The rows of T fall into a few groups, which share some directions, and each row is roughly a mix of its group's hidden directions, except some rows that fit no group.
T (133 x 10):
[[ -8  26  14 -30 -10  34 -14 -17 -20  15]
 [ -1  18   6 -21  -5  25  24  24  -2  40]
 [ 15  17  18 -29 -19  33  30   0  -6  13]
 [  5  37  -5 -24 -16 -15  23  31 -17   2]
 [-13  17  21 -31 -13 -30 -32  -4  11 -11]
 [ 12  -4   1  20  22  -7  27  27  27 -30]
 [  6  35  13 -45 -23   4 -12   7  -1  -5]
 [ -1  20  26 -33  13  26  -9  16 -16 -26]
 [-30  19 -12  -3 -23 -41 -15   2  17  -4]
 [-34  -7  -5  12 -10   3  -5 -33  39   9]
 [  4  -7  -7   9 -12 -45   4   3  39  18]
 [  8  27   2 -36 -27 -18  -5  19   8 -25]
 [-16   4  12  12  30  18   6 -18 -10 -44]
 [  6  -1  12  17  28  37  -6 -26 -30   1]
 [-12  23  -7   7 -11  -9  27  41  -6 -29]
 [  0 -10 -29  23  -6  24  -5 -34  11  28]
 [-13 -20 -14  45  13  24  10 -13 -11  17]
 [ -5  -7 -14  17 -17 -30  10  31  37   3]
 [ -9  21   1 -36   2  19  -3 -42 -18   7]
 [ -8 -20   8  11  32  39  -2 -24  -8 -20]
 [  7  20  15 -19  -6 -33  29  28  -9 -19]
 [  7  -4 -10 -31 -29 -30  -5  14  28 -19]
 [-23  14   6  -2 -21 -16 -26 -42  -8  15]
 [ 30 -35  19  -9  21 -21  -3  14  24   6]
 [  3 -44   8   3  22 -25  -3  -5  33   1]
 [-23  16 -11   6  -5  20 -10 -52   5   6]
 [-11 -28  -6  39  22  -9 -13 -19  24   5]
 [-20  -9 -12  26   7 -25 -17 -31  27  17]
 [-11 -25   6  22  34   8  19 -14  11  32]
 [-44  29  -8   7   2  28  13  -9 -17   8]
 [ -6 -32 -10  33  30  16  19  -6  19  -6]
 [ -3 -11   1   0  31  -8 -27  -7  47   7]
 [-17  -2  13  -8  -7 -51 -10 -14  26  -9]
 [-16 -18  -2  29 -11  11  14 -15  23  40]
 [-22 -20  -5  16  -3   3  -9 -33  40  16]
 [ 16  -5  -5  -5 -11 -27 -16 -26  22  40]
 [  9 -15 -12   3  18  25 -46  17  21  -2]
 [-16 -24 -14  43   1 -32  -9   4   9 -12]
 [  1  17  25 -30  12 -25  13 -27 -17 -21]
 [ 17  35   4 -28 -15  -1  18  35   0 -10]
 [  8 -21   4  17 -20 -48  11  19  16  -3]
 [ -8  22  -4 -49 -13   8 -21 -21 -11   1]
 [ -1  19  -5  -8 -11 -31  16  25   6 -42]
 [-34   5 -15  22 -26 -16   7  18   9  30]
 [ 28   8  13  32  33   5  27   8  -6 -17]
 [  3 -12  -4  40  22 -25  10   4  34  10]
 [-36 -30   1  34  -7  15  18  16  -3  -2]
 [  7  -1 -11 -14  -3  34  31  39 -12  -5]
 [  5 -17 -22  49  -6  26  -7 -11  -3  12]
 [ 25  19   6 -30 -14   2   8  43 -15  -4]
 [ -8 -36   2  21  -4 -36 -13  -1  26 -16]
 [ -7  15 -18 -40 -38   0  10  21  -1  -9]
 [-26 -11 -15   9 -22 -12  11  12  43  20]
 [-29 -16   0  49   9  -4  23  -1   5   0]
 [  4   4  -4   0  12  44 -13 -39 -15  14]
 [ -3  15  -3 -37 -25 -21  -3  17  36   0]
 [ 25   8  17 -22 -18   0 -11  22 -35  24]
 [-26  -7  -2  19   1 -34  20  18  21 -29]
 [ 18  15   5 -24  -5  -1 -22 -23 -13 -43]
 [  3 -17 -15  -7  16  40 -11 -35   8  17]
 [ -4   6   3  31  25  37  27  -6 -16  14]
 [ 11 -37 -22  20 -14   6 -23 -26  20   4]
 [  0   4  17   0   3 -14  14  53 -11 -24]
 [ 13  -9  -5   3   7  53  14  -2 -20  21]
 [-32  -4  -6  17   2 -40 -12 -17  22 -19]
 [ -4  18   9 -20  26  47 -12   0   6 -18]
 [  2 -11  -6 -14  32 -10 -17  -2  31 -39]
 [-19  -5  -1  27  27  25  11 -37  -5  16]
 [ -6   4  -3  -7 -16 -50 -19   4  22 -23]
 [ 36  21  13 -38 -13   3 -12  15 -12  10]
 [ -9 -18   0   5 -18 -30 -24  14  41  10]
 [-21   9   4  -7 -17  33  45 -14   5   1]
 [ 32 -18 -21 -10  30  10 -20  28   9  -7]
 [ 25  21   2 -22  -8 -24 -32  27 -16  -2]
 [  8  30  -1 -32 -20   2   9  27 -25 -20]
 [ -5  13  14 -35 -10 -14   6  38  -8 -28]
 [ -1   6  -9 -41 -38   6 -22  16   1  11]
 [ 21  34   8 -18 -16 -11 -12  32 -20 -17]
 [ 24  12 -22  12  13  16   8 -25  12  40]
 [-15   2  43 -17 -13  -5 -24  17  12 -27]
 [ 24   8  -2 -22   0  20 -36 -20 -17  26]
 [ -3   9  10   4  27  36  24  -5 -31  20]
 [-13   9  -7  -7   4  27  16 -15 -44 -26]
 [ 12   3  16   4   2  22  47   3 -31   8]
 [-38  22 -11  -6 -35 -15  12   9  -7  19]
 [-18 -17   5   9   4 -35 -13 -17  17 -39]
 [ -6  15  12 -26   7  47 -20  16  -2 -17]
 [ 33 -33   0  11  13  15 -20  30  14  -3]
 [-17 -29  -4  36  19  26   3 -16   4  21]
 [ -6   5  27  -5 -12 -42   6  23  24 -19]
 [ 33 -16  -2 -17  16   4 -42  -7  -5  22]
 [-29 -23   7   7   3 -18 -23 -20  32 -21]
 [ 32   7   7 -36 -13 -19 -16  23   2 -24]
 [-13   1  -6 -16   2 -31  14  34  24 -29]
 [  0  41  -1  13 -18  -6   2  29 -32 -13]
 [ 26 -11  16  26  27  19  28  14 -11 -16]
 [ -1  -2  -3  -3 -20 -28 -26 -16  37 -27]
 [  0  19   6   4  22  38  19  24 -17 -26]
 [  5 -11   8  29  27  18  28 -32 -10  16]
 [-11  -4   8  -5 -12  42  26 -26 -10  24]
 [ -4  -9  -4 -10   2 -27 -11 -13 -18 -51]
 [  9  13  -4 -20 -28 -32  -7  33  16 -17]
 [ 10 -22 -14  39  12   5  -6 -24 -13  30]
 [ 21 -16   3  -6   6 -40 -24 -21  25 -14]
 [  0  10  -3  -3  -2  42  46   6   7 -10]
 [-27 -18   4 -20   3   4 -35 -31  10 -20]
 [-15 -25   5  31  16 -12 -20 -29  23  12]
 [ -9 -11   8 -29 -15 -22 -22 -10  40  14]
 [ -4  -6   7  -3  11   7 -34 -40  30  17]
 [  2  10  18  -7  28  39  16 -18 -20  23]
 [ 16 -16 -11  36  10  32  -5  -7 -26  20]
 [ 10   2  -8 -27 -34   2 -11  41  -1  19]
 [ 10  10 -13   1  -6 -32  38  36   3  -3]
 [ 14  27   3   5   8  14  13  23 -46 -14]
 [-11   9   5 -42 -42  -2 -18  -3   6  -3]
 [ 31  12  21 -30  -8  25  29  13   3   7]
 [-36   0   1  -1 -16  -3  -8 -49   3  14]
 [  1  22   9 -50 -31   1 -12   8   7   0]
 [  2 -29   1   2  29  22 -24 -38   8  -4]
 [ 16   6   8 -27   0  21 -29  40  -7  16]
 [ -8 -26 -16  40   5  10  -9 -35  11  -7]
 [ 13 -34  -2 -22  12  34   2 -17  10  26]
 [-31  27 -10  30  -8 -12  20   6   1 -30]
 [-16  -9   0 -22   1 -36 -13  16  36 -18]
 [ 10 -40   9  25  19  15  -3 -13 -11  30]
 [  5  14   7  -8 -19 -41 -23  25  22 -13]
 [ 15   2  -4  30   0  27   5 -35 -16  29]
 [  4  21   1 -22 -17 -31   9  34   7 -27]
 [ 19 -11   5 -10  31  23 -14 -44  -2   3]
 [ -1  19  -2   1 -25 -36 -22  22   0 -32]
 [ 20   1  12  19  25  34  33   5 -22   1]
 [-14  -8  11 -28 -30 -23 -11 -29 -23 -12]
 [  1 -19  13  -8  11   2 -40 -43  -6   2]]
Each list below has one row that fits no group; the rest each fit one group, if only roughly. Name that row.
  z113: [ 11 -18   5  -7  28  49  -6  -7 -14 -16]
  z856: [ -4  12  22 -11  -4 -29   5  41  17 -25]
  z152: [-35  -5  16  31  -7 -17  -6 -20  29  14]
  z875: [  4  -5 -10   0   4  46 -31 -16  -5  27]
  z503: [ 13   5   9  -7  26  31  19  -3 -43  -1]
  z260: [ 10  -4   7 -19   1 -36 -43 -12  18   5]
  z112: [ 18 -13   8  18   6  34  30  26 -17  15]
  z718: [  5  35  10 -18   2  -4  31  38  -4  -7]
  z401: [  5   3 -14 -21   3  42 -21 -33 -12  12]
  z738: [ 17  -1   4  18  30  26   4 -20 -37 -16]
  z589: [  3   0   0  -9 -14 -56  -7 -20  19  -5]
  z134: [ 15 -14   3   0  16 -25 -42 -28  18   8]
 | z152
  z169: [ -8  32   0  15  -8  14  25  40 -18   9]
  z924: [ 18  46  10 -17 -20 -14 -16  12 -19  -5]
  z262: [  5  28   2   7  19  18  35  16 -32 -10]
  z525: [-18  14  -2  18  -5 -18  28  40  17  21]
  z663: [ -3  17  13 -31 -29 -18   1  36   8 -16]
  z634: [ -2  -2  16  10  20  18   2 -38 -30  29]
  z757: [ 14  20   2 -20  -5  45  -9  19 -25   9]
  z267: [ -6   0 -12  -4  -4  49   1   8 -15  36]
  z138: [-13  11  -4  18 -25 -49  16  10  11   6]
  z201: [ -4  11  13 -34 -30  32 -27  11  -3  -4]
  z130: [  5  -8 -27  35  16  17  25  22 -22  -3]
  z172: [-21  16  21 -33 -25  18 -13 -11  -2 -28]
 | z634
  z557: [ -7 -10  10  15  -4 -54  10   8  25  -4]
  z989: [ -4  33 -12  -8 -22  12  33  30 -16 -11]
  z763: [-11  -9  10 -35 -17 -21 -35 -18  19   2]
  z609: [-13 -19  -9   1   6  -2 -25 -46  28   8]
  z439: [  8  -5  11  18  25  17 -18 -46  -2  18]
  z472: [  5 -27 -16  22   8 -14  31  30  18  16]
  z637: [-15 -13  -2  39   9  11  21 -14 -26  28]
  z958: [  7  -9   1  19  23  11 -22 -47  13  14]
  z737: [ 12  14   5 -10 -11  33 -13 -16 -39  25]
  z379: [  2  22   3  -9 -19 -48   5  17   7 -25]
  z33: [ -5  19   4  -2  20  -4  38  31 -24 -21]
  z681: [  4  26  -3  -5 -17  -3  19  51 -11  12]
 | z637
  z789: [ -1 -35  -8   8  24 -28 -20  -6  32  -7]
  z203: [-19 -12   3  11  -3 -24 -22 -33  36 -13]
  z744: [ -3  36  17 -36  -4  -3  -2   8 -27 -22]
  z694: [ -4 -25  -8  28   0 -31 -15 -21  25  20]
  z539: [  1 -23  -2  27 -12 -27  17 -17  12  37]
  z939: [  6  17  25 -37 -31 -17  -9   3  23   8]
  z418: [-16 -13  17   7  34  -1 -16 -32  22 -23]
  z48: [-17  -3  11 -11  21  33   1 -44 -11   8]
  z526: [ 30  -3   3 -41 -13  11 -20  27  -6 -11]
  z765: [-20  10   2   0  -4 -48 -15 -17  27  12]
  z834: [ 15 -14   0 -13  -4  47   1  26 -11  24]
  z148: [-35  12   1  13 -21 -44   6   2   6 -16]
  z870: [ -9  17  -6  27 -11  20  23  24 -38  -2]
 | z765
  z937: [ 12  -2 -13  16  38  30   0  -5 -35   6]
  z409: [-12 -21 -10  41  13  31  22   5 -15   5]
  z702: [ 32  16  18 -20   8  10  22  13 -24 -28]
  z61: [ 26 -21   3 -21  17  25 -37 -12 -15   2]
  z440: [ -4 -18 -14  -4 -22 -30 -25  -4  27  30]
  z715: [ 16 -25  -9  -7   2 -36 -18  -8  15 -36]
  z583: [-26 -10   2 -16 -10  21 -14 -44  19  14]
  z455: [ -3  -3  15 -20 -12 -45 -17  -7  33   5]
  z179: [-32 -19 -25  -2  -2 -23  -2 -19  30 -20]
  z979: [ -8  -1  -5  -4 -22  35 -26 -41   1   0]
  z369: [ 14  18  27 -41  17  16 -11 -25   3  -1]
 | z61
  z734: [ 30  15  11  -6   1  -9   1  44 -25  17]
  z177: [  6 -18  15 -17  19  12  -8 -27  19  41]
  z149: [-15  37   5  -3  -2  20  27  28 -27   0]
  z234: [ -3 -15   4 -24 -13 -37 -28 -16  27   9]
  z540: [ -7  13 -16  18 -14   8  15  30   4  45]
  z227: [ 20  17  21 -36 -28  -6  10  22 -16  13]
  z762: [ -6 -11   5  13  33  33 -21 -34   4 -10]
  z254: [  8 -43  -5   5  15  13 -35   0  24  -8]
  z841: [ 14   5  19 -38  25  22  -1   4 -24 -23]
  z861: [ 44 -11  26 -19  11 -16 -19  -3  16  12]
 | z841
  z361: [-24   6  14  32  -8 -45 -11 -15  -3  -4]
  z578: [ 10  -8  -2 -25  13 -29 -32 -16  35  -2]
  z839: [-21 -11 -11  17 -23 -31 -19   1  37  -3]
  z675: [ 17 -18  -8  -4  31   2 -12 -23  14 -41]
  z701: [  6   4  -9  23   1 -32  27 -17  36  14]
  z137: [ -6 -11 -23  34  20  41  12  -1 -11  -1]
  z434: [-28 -15  11  -5  11  11  -4 -26   4  46]
  z548: [  3  17  -5 -24 -11 -13   5  50  -8 -22]
  z204: [ 22   2   7  -9  -7  15   5  53 -10 -20]
  z422: [-22 -32  -9  21  23  12 -28 -13  21 -10]
 | z675
  z335: [ -5   2   7  -1   2 -24 -34 -23 -11 -42]
  z70: [-17 -19 -17   1   7  41   5 -36   9  13]
  z961: [ -9 -28   1   6  22  31   6 -15  38  13]
  z963: [-18   5 -13 -13 -26 -27  -7 -26  10  35]
  z459: [ 29  -7 -11 -41   5  29  -3  23  -6   9]
  z87: [  3   3 -13 -29  -2  42 -30  -6  -4  22]
  z571: [ 18   3   2   4  44  31   6   0 -30   9]
  z142: [  8  16  -4   2  -1  26  18  25 -47   8]
  z829: [  6 -34 -15   8  32   8 -20 -24  25   2]
  z250: [ 16  29  14 -39 -26  -4  -7   4  15  21]
 | z961
  z781: [  2   1  -3 -15  -9  49   2  30 -23  12]
  z458: [ -3  13   9 -17  23  19  28 -29 -24 -24]
  z522: [  4   3   2  14  23 -28  21  37  28  -9]
  z843: [ 11   9   0 -17 -19 -52 -12   8  16 -15]
  z466: [  4  17 -17   0 -30  26   8 -28  24  24]
  z710: [ 18  26   9  -6   5 -20   1  35  -3 -38]
  z77: [ -8  -5 -10 -26   7  29 -39 -29   2  10]
  z330: [ 21 -40 -34  21 -13   4   3   0  18   8]
  z375: [ -3  15   5 -28  -4  -5  20  32 -26 -32]
  z926: [ 24  29  21 -32   4   5 -17  -8 -24 -18]
  z514: [  3 -11   3  10   4 -46 -25 -27  11 -20]
 | z514
